Some points:
[ -39 -106   55  -18  -16  127  106  127  -32   -1  -38   -1  -33   -1  -22  -19   -7  -32  127
    2   -8  -44  -39  127  -30   24  -47  127  -60   -1  -56    0]
[122   1  68  -5  -8  49   8  -4   1  -7  -2 -55  -1 -35   4  -1   0  -6 114   2  -3 -33 -36 -43
 -23 -59 -12  -5 -58  58  17 -53]
[ -1 -14  -4  -3  -2 -26 -32  -4  70  51  31 -21  -1 -29   4  -1 -34 -30 -44 -22  -4 -25  -3 -33
  20  23   4 -26  -5 -26 -26   0]
[-35   1 -26  -9  -2 -35 -24 -40  66   4 -14   1  39 -41 -44  -3 -30  -1 -32  -8  29  77  19 -21
  -2 -29  -1 -27  -1  -1  27   0]
[-33  55  -1   1  -7 -36  -3 -10 -54 -33  -9 -13  -3 -34 -22  13 -32  -6 -15   3  17  57  33 -26
 -38 -14  -4 -28  -2  -1  -1  70]
[-20 -13  -6 -32 -13   0 -14   0 -23 -40 -15  92  12 -22  46  48 117  44 -20 -31   6   1 -34 -32
  -2  36  -7   0  -1  43  72  55]
[-32  -7 -49   1   2 -44 -23 -20  42  -2  -8 -11  76 -76 -29  -4 -31 -18 -18  -2 122 106 -14 -39
 -37 -40 -15 -13   3 112  36 -18]
[-12  67  -1   1  23 -13  11  -4   1  -3 -35 -14  -1  -1   7  -1   0 -23 -38   2 -21 -16   2   4
  50  63  50 -10 -16  -1 -33   0]
[-30  48  -5  42  69 -25 -21 -56  60 -21 -25   5 -46  -1 -14 -32 -42 -10  -3 -29 -33   1  66  16
  80  -8  74 -38  33 -59 -26 -26]
[-41  45 -34 -16 -25 -22  -2  -6 -23  25 -54 -20   9  44   4  27 -14 -40 -21 -32 -26  22  11 -12
 -30 -24   4  19  -1  -1 -41  67]
[ 73 -57  55 -24 -11 -26  -1 107 -37 -16  -1 -31  -1 -27  64  53   4  -4 117  19   2 -24  -9 -37
 -15 -39 -32  39  -1  48  16 -51]
[-31  63 -38 -29 -19 -28  -3  -9 -38 -13 -27 -25 -13  39 -26  29 -12 -25  -3  -5 -18  39   7  12
 -26   0  -7  38  -1 -29 -42   0]
[ -1  62 -47 -29  -2   0  89 -32 -60  20 -29  -9 -45 114 -30 -32   0 -28  31   8 -31  52  94 127
  -5   9 -32  62  -1 -62 -71  -9]
[ -1  68 -46 -43 -15 -52   8 -11 -60  -4 -25 -42  -3  30  -2  39  29  -5 -35   2 -20  29   7 -41
   7  36  -8  -5 -41  12 -39   0]
[ -1  21  -1 -10 -18 -32 -25 -42  62   7  -1  -1  33 -37 -41  -3 -27 -25 -34 -12  16  63  21   4
 -37 -26   0 -27  -1  -1  25 -33]
[ 78 -74  60 -31  -9 102  -3  47 -29   0  -1  44 -12  15  58  -1   2   2  -2 127 -14 -24 -32 -18
  11 -36   4 -26  -1 -35 -24 -13]
[-36   1  -1  37  72 -14 -33 -45 -41  -5 -34  -1 -50  95 -11  -1 -38 -12 -47 -21 -21 -17  87  96
  85   0  66 -32  37 -60 -40 -12]
[-14  15  18  15  -2 -15  -3  -4   1  24 127 127  60   1   5 -64  75  -1 -57   2 -18 -39 -33   4
 -37  98   4 -10  75  -2  15   0]
[-32  54 -34 -27 -18 -30 -44  -4 -28 -23  -1 -24  -7   4 -27  55  28  18  -3 -14  20  23 -31 -32
 -35 -15   0 -13  -1  10 -26  69]
[-30   1 -19 -18 -18   0 -38  -4   1  54  29 -20  76 -44 -27  -1 -17  32 -36 -21  47   1 -51 -46
  -2  16   4   0   0  60  48   0]
[-22  17  21  82  61   0   2 -64   1  -1 127  -6 -50  11   5 -50   0 -13 -63   2 -33 -27 -10   3
 106  88 127 -24  85 -29   3   0]
[ 82 -33  43   0   9 -20  -4  90 -15  -1  -7  17  12 -29  79  38  -8  -1  17   1 -39 -26 -57 -37
  -2 -59 -37 -21 -45 104  59   0]
[-43  22 -14 -15  11 -35 -29 -33  49  10 -31  -1  22 -25 -24  -2 -24 -28 -42 -23 -12   1  15 -10
   7  -7   4 -27 -21 -38 -22 -33]
[-18  36 -29 -13  33   0 -22 -62  45   3  -6  -1 -31  57 -23 -30 -43 -16  34 -20 -46   1 104  69
  62 -12   4 -32  35 -80 -47 -29]
[-31  68  -1 -30 -16 -34  17 -17   1  -4 -34 -23 -20  61 -20  10 -11 -26 -27   2 -11  18  32   4
 -16   2  -7   8  -3 -35 -52   0]
[-28  30 -32 -19  -2 -30 -37 -21 -35  -1 -11  -1  34 -51 -42   9 -20  11 -20  -5  28  72  14 -33
 -37 -26   6 -20   0  -1   1  49]
[ -1  48  -6   1  46   0 -26  -4  -8  -1  -1  -8  -1  -3  -5  -1   0 -15 -45 -36 -21 -27 -12  -4
  51  58   4 -19 -23 -37 -19  43]
[-35  59  -1 -23 -10 -30 -13 -20 -36 -15  -1 -12 -16  28   4  -5 -20 -20 -13  -6 -23  22  37   4
 -24  -7  -5 -24  -1 -38 -38  43]
[-37 -17 -34  -6 -11 -33  -3  -4  83  -2 -15   1  -1 -55 -50  -2 -36 -36  -3  -6  55  93  19 -23
  -2 -29  -4 -24  -3  17   1 -40]
[ 127 -116  110  118  -24  127    9  123    1   20    1   -1  -21   16   63  -50    0    9  127
  127  -32  -38  -26   87   34  -60  -71  -43  -69  -44  -50  -60]
[ 35 -20  -9 -23  -4  -8 -23  -3   1 -39  -2  69  61 -25  57  -1  67  66 -10 -25   2 -36 -53 -45
 -44 -46 -11  -5 -24  85 113 -13]
[-16 -22  -1 -22 -10 -18 -29  30  -3 -32   1  -1  -1  -1   4  53  63  67 -10 -34   2 -28 -40 -40
 -30 -31  -6   0  -1  63  98  -2]
[-30  42 -35   0 -16 -34 -26 -37  31 -25 -21   6 -19 -35 -53   4 -41 -34   7  11   2   1  59 -10
 -17  -8 -36   0  -5 -53 -35 -31]
[ 70 -47  47 -10  -2   0 -14  69 -29 -38  -5  -1   6 -46  52  -1  -3  44  93   2  61 -23 -59 -46
 -18 -45 -22   6 -40  83   1   0]
[ 127 -127  124   -3  -15    0  125   74  -47   22    1  -41   -1   19    4  -61    1   -1  127
  127  -41  -39   -3   54   40  -78    4  -59   -1   -1  -45  -66]
[-17 -24  34 -17 -10   0 -20  -6 -25  -1 -10  33  10 -36  68  -1  57  62 -12 -16  43 -30 -49   4
 -38 -39 -12   4 -30  95 102 -15]
[-11  51 -22   9 -39 -15  36  -7 -14 -35 -40  36  -1  40   2  14   0 -14 -22 -35  13   1 -11  36
 -34 107 -21   4 -34  -1 -21   6]
[-30  27  -1  -9  -2   0 -18  -4   1  11 -20  -7  16 -26 -34 -10 -16 -24 -31 -11   2  29  32 -23
  -2  -2   4 -29 -20 -35 -39 -29]
[-26  38 -29 -28 -12 -24 -40  -4   1 -29 -20 -31  -2 -46   4  56   0  -1 -20   2   2  24 -37 -39
 -40  -2  -7   0  -8  41  21  77]
[-25   4  17 127 127 -15   5 -74 127  62  73  16 -67  44   7 -70 -46  -1 -50   2 -45 -32  19  40
 127  68   4 -45 126 -67  -3   0]
[ 51 -54  47  -9 -13 -12 -10  83   1 -18  -3   0  10 -20   4  65   3  -1  32  19 -12 -26 -20 -30
 -15 -30 -37  69 -47 -23 -19 -26]
[ -9 -20  -1   1  -2 -11 -14  36 -25 -37 -17  80  11 -18  70  56   0  52  -8 -22  10 -26 -34 -43
 -38 -24 -18   5 -50  -1   1   0]
[ -1 -51  47 -21 -15  13 -10  41 -22  -7 -29  -1  -1  -1   4  33  48 -13  -3   2  -6 -33 -30   4
  -2 -42   4  22  -1  -8  33   0]
[ -1  16  26   1  50 -29   0 -79 127  78 127  -3  -1  10   6 -63 -50 -26  -3 -79 -25   1 -12   0
 106 106 127 -31 122 -14   1 -35]
[-28   1 -37 -16 -18 -43  -3 -24   1  -1 -17 -11  -5  -1   4  -1   0 -19 -21  -8   8   1  -3 -39
 -12 -11  -6   8 -12  11 -27  18]
[ -1  51 -21 -19  -5 -38 -40  -4 -18 -28 -25 -15   4 -26 -18  19  13  14 -33   2 -20 -27  11 -25
 -32  11   6 -15 -10 -27 -24  78]
[-38  26 -33   2 -18 -37 -29 -25  28 -10 -21  -4  -2 -50   4  -1 -29 -42 -18 -12  50  79  -3 -32
 -32 -27   0  15   2  17  -7  12]
[ 27 -11  -1 -26  -7 -18 -37 -22 -15  66 -16 -27  95  -1  21 -11  -3  42 -29 -17  66  27  -3 -50
 -39 -41  -5  -4  -5  77  77 -17]
[ 30  -5  -8   1  -6   0  -1  -1  -7  43  -3 -45 108 -53   4   0  20  71 -19   2   2  57 -26 -34
 -45 -51 -31   3   9  76  71   0]
[-29   1 -15 -28 -28 -24 -31 -25   1  22  37  -1  47  -1 -16  -1   0  31 -37 -36  16 -31 -33 -35
 -43  -2   2  -7  -8  24   1   0]
[-34  53 -30 -21  52  -4 -33  -4   5  -1 -26   0 -30  92 -24 -48 -47 -33  42  -2 -39 -17 118 106
  49  -2 -36 -37  48 -79 -53 -24]
[ -1 -95 -39 105 -31 127 127 -25 -41  58 -42 -46 -43 127 -19 -52   0 -15 127 127 -22 -29  -3   4
  24  -9 -65 127  77 -60 -89 -22]
[127   1  77 -34   2  82 -22  36   1  36  -9  34 -18 -19  65  37   6 -22 -14  15 -35 -40  -3 -40
  -9 -70 -47 -24 -19   0  72 -51]
[  6 -97 -37 127 -26 127 127  -4 -53  34  -9 -53 -48  -1 -25 -53  -4   5 127   2 -18 -21   7 127
  49  -2 -81 127  76  -1 -68 -41]
[ -1 -56  -1  -3 -13  -4  -3 102 -30 -25  -4  -3   5 -20   4  53   2  -1  64  -5 -13 -32  -3 -33
 -17 -41 -33  38 -55  23 -18 -35]
[-20 -15  18 -25  -9   0  -3  -2 -42 -32 -24 -30  -1 -44  26  38  -6  37  -6  -3  60  16  -3 -35
 -46  -2  -5   6 -21  -1  61  65]
[-18 -20  18 -23 -10 -26 -27   4 -40 -30 -11 -28   1 -51   4  40  36  25 -17  -8  58 -23 -35 -40
 -38  -2  -9   4 -19  66  50  65]
[-24   1 -15  51  76 -15  -3  -4   1  -1 -40  -1 -50 101  -2 -47 -43  -9 -45 -22 -19   1  75 110
  88  -2  81 -33  -1 -64 -43   0]
[-37  39 -20 -14  11 -30  -3 -31  23  -2 -16  -5   0 -21 -33  -4   0 -17  -3 -17 -32  15  38 -12
   4 -21   4   0  -1  -1 -25   9]
[-22 -20  33 -22  -2 -21 -30  56 -40 -32  -7 -37  -1  -1  41  -1   0  24  -4  -4  63 -25 -37 -42
  -2 -25 -16  61 -19  66  39  66]
[ -1  31 -23 -24 -21 -29  -3  -8 -24 -36 -19 -22  -4  -1 -22  35  38  35 -26 -19  25  20 -37 -39
 -43 -21   4  -4  -8  -1  29  73]
[-34  28 -14  14  28 -21 -16  -4  73 -12 -20  10 -29 -16 -34 -21 -38  -1  11 -12 -42  -2  58   4
  39 -19 -11 -38  -1 -58   1 -32]
[-10  18  23  71  63 -15  11  -4 127  58 127   8 -79  21 -12 -60 -60  -4 -52 -65 -35 -17 -19  11
 116 102   4 -21 109 -36   1 -50]
Along one direction, these points spread out more than along any other. Take the direction at right angles to it along which they spread out most. Then take the direction at right angles to both along which they spread out most. Go by this last direction. Where along it does each point below lie, from 0 to 99? 50 is the average, and the first point above lies past it. One standard deviation of the points above along it is 16.
[-15   1 -15 -25  28 -53 -16 -20  -2 -16  -3 -13 -12 -15 -11 -13  34 -17 -25  -8  -2 -53  -3 -18
  11  -2  41  -4 -16 -42   1  55] --> 51
[-32  52  -1 -18 -28   0  -3 -21 -21 -31 -28  -1 -15 -10 -20  -1   6  16 -27 -14   2  12  18 -30
 -32  -2   4 -14 -11  -1 -28   0] --> 62
[-24 -16 -25 -31 -12 -16 -34   4 -30 -34 -21  13   2 -37  39  57  72  28 -16 -17   6   1  -3 -38
 -43  28   4   8 -20  44  37  56] --> 53
[ -5 -32  46 -28 -10   4 -13  32 -24 -39 -13  79  13 -18  74  47  77  -1  -6   2  -1 -30  -3 -34
 -33  -2 -26  -1 -47  54  91  -8] --> 40
[-35  -5 -24 -24  -2 -40 -29  -4  21  23 -27 -17  31 -36 -31   2 -16  15 -30 -15   2  44  10 -22
 -34 -24  12 -19  -9  -1 -12   0] --> 56
[-14  10  -8 -12 -21 -16  -3  -7   0 -44  58  98 -17  -8  -1  -1 111  -1 -45 -44  14 -34 -21 -19
 -52  65  41   3  -4  -6  48  -2] --> 38
[ -2   4 -30  12 -43   0  -3  -4 -26 -27  46  40 -43  -1 -17 -31  27  -1  -3   8   2 -39  -8  58
 -20 101  45   3 -37 -20 -39  15] --> 52
[ 35 -28 -34  34 -62  55  82 -14 -33 -19 -15  51 -48  82   4  -1 -45  -1 -13 127   2   1   4   4
  -3  -1  47 -14  -1  -1   1   0] --> 56
[-35  28 -25 -10  -2 -33 -28 -34  28  -7  -1  -5  -1 -38 -39   1 -22  -1  -3 -10   9  55  31 -20
 -35  -2   1 -25  -6  -1  15 -28] --> 55
[-21   0   5 -19  46   0   3 -69   1  77 114   8  41 -13 -24 -37 -44 -36 -67 -46 -49 -20  -3   8
  97  55  98 -36  70  -1   6 -44] --> 20
[  1 -77  -1  79  -2 127 127  73 -32  -1 -25 -39  -1 116  -2 -50   0   1   9   2  -9 -27  -7 127
  12 -10 -67 122  45 -51   1 -26] --> 61
[ 18   2  -1 -19 -23 -27 -34 -44  54  85  62 -17  89 -33 -24  -1 -26  24 -53 -35  34  19 -48 -29
 -31  53   2 -15  -3  -7 -14 -34] --> 35
[-11 -21  -1   1 -35   0  90 -11 -19 -12 -36 -32 -23  79   8  18  42 -20 -26  67   5  -5  -7  91
 -16  79 -36   0  -1 -40 -28  14] --> 66
